Each path below is one point turned by a fixed rotation once a step. After each direction that follows a path, write how fast that rotation turns it, in degrees a step (0 if it stays still).
Each turn is a multiple of 5 degrees from 10 to 175, or 0.
Each row of a path follows its step; steps can be skipped.
path 1
step 0: [-1.53 -0.51 -0.77 -1.79  0.90 -1.30  1.70 -0.75 -4.32 -0.09  2.70  3.10
  0.47 -1.72 -2.36  2.55  2.13  1.55 -0.07  1.39 -0.35 -0.55  1.74 -0.19
 -0.42 -0.46  3.78  3.33  3.01  3.30 -2.07  0.30 -2.40  0.06 -0.22  0.91
  0.87  2.36 -0.23  2.34 -0.34 -1.34]
step 1: [ 0.69  3.82 -1.44 -0.19  1.86  1.58 -1.47 -2.72  0.27 -2.49  0.77 -2.46
 -2.21  1.19  1.42  4.18 -2.47 -2.46 -1.96  1.31  0.95 -0.53 -1.33  3.02
 -0.41  0.83 -0.13  0.04 -1.62 -3.37 -0.48  0.65 -1.86  0.66 -0.59  0.21
 -3.77 -0.56 -0.99 -1.61  2.09 -0.31]
step 3: [-1.11 -0.50 -4.65  0.32  0.10 -4.60 -2.01  1.32 -2.75 -2.88 -0.45  1.38
 -0.10  2.44 -2.20 -1.59 -0.04  3.42  2.35  0.49 -0.75 -0.44  2.52  0.15
  1.96 -2.17  2.64  0.55  2.20 -1.17  0.11  1.02  0.21 -0.44  0.26  0.99
  0.97 -2.30 -1.86  0.49 -1.09  2.19]
step 4: [ 2.04 -0.69 -1.78  1.12  0.91  2.09  1.68  2.44  1.10  0.41 -2.06 -0.52
  1.68  0.65 -1.23  2.22  1.40 -4.22 -2.33  1.83 -1.91 -0.26  1.11  1.88
 -2.98  1.49  1.02 -3.58 -1.56  0.23  1.36  1.86 -2.73 -1.30  3.21  1.44
 -1.35  0.13 -1.81 -2.26  1.97 -1.24]
step 5: [-3.87 -2.62  0.06 -3.22  0.29  1.01  2.32 -1.97  1.43  2.88  0.84  1.15
 -0.30 -3.54  1.61  0.35  1.14  2.32  1.78 -0.32  2.68  1.41  0.11  0.83
 -2.71  0.60 -3.28  1.85  1.81 -1.40 -2.00  0.60  0.97  2.78  2.57 -0.04
 -1.24 -1.38  1.57  0.61  0.08  0.42]
step 6: [ 1.06  3.36 -1.01  0.96  1.28  0.09  1.88 -2.12  1.85 -5.18 -0.70  2.46
 -0.66 -1.15 -1.99 -1.69 -3.55  0.68  1.40  1.33 -0.03  1.28 -0.16 -2.51
  3.63  0.96  1.44 -0.06  1.77  0.52 -0.32 -0.89  1.90 -1.26 -2.10  1.97
 -1.83 -1.01 -2.27  1.24  1.60  1.96]
step 7: [ 1.26  1.06 -2.57  1.51 -0.74  2.08 -0.08  0.15 -0.25  2.85 -2.77  0.73
  0.60  3.26  0.72 -0.41 -2.01 -3.91 -0.07 -1.12 -0.03 -2.10  0.76 -0.63
 -1.79  1.75  2.00 -0.85  0.91 -0.69 -0.31 -0.21 -2.25 -1.38  0.48 -0.15
  2.66 -1.93  3.92  1.87 -2.10 -4.57]
step 8: [ 0.01 -0.73 -2.87  1.34 -1.87 -0.73 -0.01 -0.30  0.42  1.02  2.29 -1.14
 -1.85 -2.51 -2.01 -0.81  3.90  3.28 -2.63 -2.52 -0.72 -1.44  0.00  1.08
 -0.43 -1.38 -2.49 -1.32  1.19 -3.79  0.56  1.58  0.49  4.12  0.87  0.04
 -0.63  2.28 -0.56  3.39 -0.54  0.88]
step 9: [-0.42 -2.27  1.35  1.51  0.21  4.62  1.33 -2.09  1.09 -1.40 -0.14  1.74
 -2.69  0.71 -2.88  1.57  1.70 -0.44  2.61  0.56 -2.55 -1.16 -0.92 -0.11
  2.91 -0.11  0.70  2.62 -0.32  1.81  0.94 -1.34 -1.84 -3.96  1.14  0.00
 -1.04 -0.74 -2.18 -1.74  1.44  3.49]
step 10: [-1.50  1.08 -0.82 -1.13 -0.80  3.91  0.03  1.45 -0.61 -1.84 -1.94 -5.26
  2.10  2.27  1.92 -1.69 -1.70 -0.21  0.59  0.23  1.09 -0.37  2.04  1.71
 -4.13 -0.25 -0.16  1.69 -0.86  1.27 -1.97 -1.06  3.49  0.57  0.30 -0.16
 -0.14 -3.57  1.13  1.97 -0.13 -1.47]
step 11: [ 1.97 -1.44  1.56  1.49  2.59 -2.27  1.01  1.75  1.95  0.68  1.84 -0.11
  1.52 -1.15 -0.75 -4.25  0.89  2.38 -3.07  1.80  1.11  0.27 -2.32 -1.01
  2.34 -1.57  2.02  0.68  2.64  0.05 -0.49  1.02 -1.77  1.85  1.90  1.41
 -1.24  1.60  0.82  3.76  1.99 -2.32]
Directions:
[-0.56 -0.44  0.95 -0.44 -1.01  0.66  0.12 -0.92 -0.34 -0.19  1.02 -0.88
 -0.86 -0.28 -0.20  0.95 -0.53 -0.70  0.01  0.02 -0.40  0.82  0.07 -1.10
 -0.04 -0.25  0.17 -0.16  0.23 -0.22 -0.04  0.82  0.24  0.25  1.05  0.14
 -0.59 -0.25 -0.59 -0.38 -0.38 -0.03]
90
[ 0.85 -0.61  0.49  0.28 -0.18  0.55  0.33  0.53  0.37  1.10 -0.21  0.47
 -0.24 -0.41 -0.38  0.24 -0.42 -0.43  1.11 -0.12  0.35  0.27  0.85 -0.21
  1.01 -0.11  0.24  0.66 -0.66  1.08 -0.19 -0.20 -1.43  0.44  0.57  0.34
  0.48  0.50  0.14 -0.01  0.27 -0.66]
155
[ 0.32 -0.82  0.66  0.42  0.57 -0.49  0.71 -0.90 -0.48  0.52  0.39 -0.09
  0.79 -0.34  0.63 -0.53  0.73 -0.84 -0.19  0.15 -0.76 -0.28  0.30 -0.63
  0.04  0.42 -0.01  0.04  0.84  0.34  0.08 -0.08 -0.68 -1.81  0.03 -0.20
 -0.63  0.20  0.57  0.45  0.22  0.28]
160
[ 0.13  0.50 -0.14 -1.04  0.32  0.46 -0.19  0.57  0.83 -0.47  0.52  0.06
 -0.08 -0.94  0.51 -0.02  0.04 -0.45  1.07 -0.31 -0.03 -0.35 -0.33  0.04
 -0.57 -1.36 -0.21 -0.31  0.77 -0.49  0.99 -1.20 -0.81 -0.23  0.27 -0.54
 -0.47  0.59 -0.24 -0.08 -0.54  0.08]
100
[ 0.03  0.71  0.19  0.14  0.09 -0.94  0.00  0.79 -1.10  0.41  0.62 -0.24
 -0.18 -0.23  0.02  0.62  0.38  0.04  1.49 -0.59 -0.01  0.03  0.60  0.17
 -0.49 -0.09 -0.56  0.54  0.67  0.17  0.16  0.48  1.07  0.55  0.10  0.31
 -0.32 -0.07  0.35  1.53  0.68  0.00]
140
[-0.58  0.50 -0.35  0.04 -0.69 -0.79  1.04 -0.26  0.23 -0.55  0.26  0.67
  0.15 -0.03 -0.92 -0.11  0.65 -0.42  0.68  0.76  0.10 -0.17 -0.44  0.19
  1.10 -1.15  0.60  1.24 -0.08 -0.12  0.01  0.72  0.50 -0.66 -0.52  0.42
 -0.09  0.65 -0.04 -0.54 -0.43  0.17]
125
[ 0.45 -0.29 -0.28 -1.02 -0.48  0.29 -0.24 -0.12 -0.87 -1.39 -0.06  0.57
  0.66  0.16 -0.16  0.49  0.02 -0.11  0.72 -0.95 -0.19 -0.28  0.04 -0.01
  0.50  0.92  0.97 -0.20  0.46  1.24 -0.36 -0.50  0.10 -0.31 -0.38 -0.03
  0.49 -0.53 -0.99  0.28 -0.46  0.57]
115
[-0.84  0.35 -0.07 -0.49  0.62 -0.01  1.05 -0.32  0.01  0.67  0.49  0.02
 -0.35  0.65 -0.53  0.50  0.89 -0.57 -0.35 -1.56  0.68  0.05 -0.52  0.72
  0.25  0.06 -0.37 -0.69 -0.41  0.15 -0.79  0.00 -0.77  0.32 -0.09 -0.48
 -0.50  0.43 -0.38 -0.20  0.76  0.81]
95
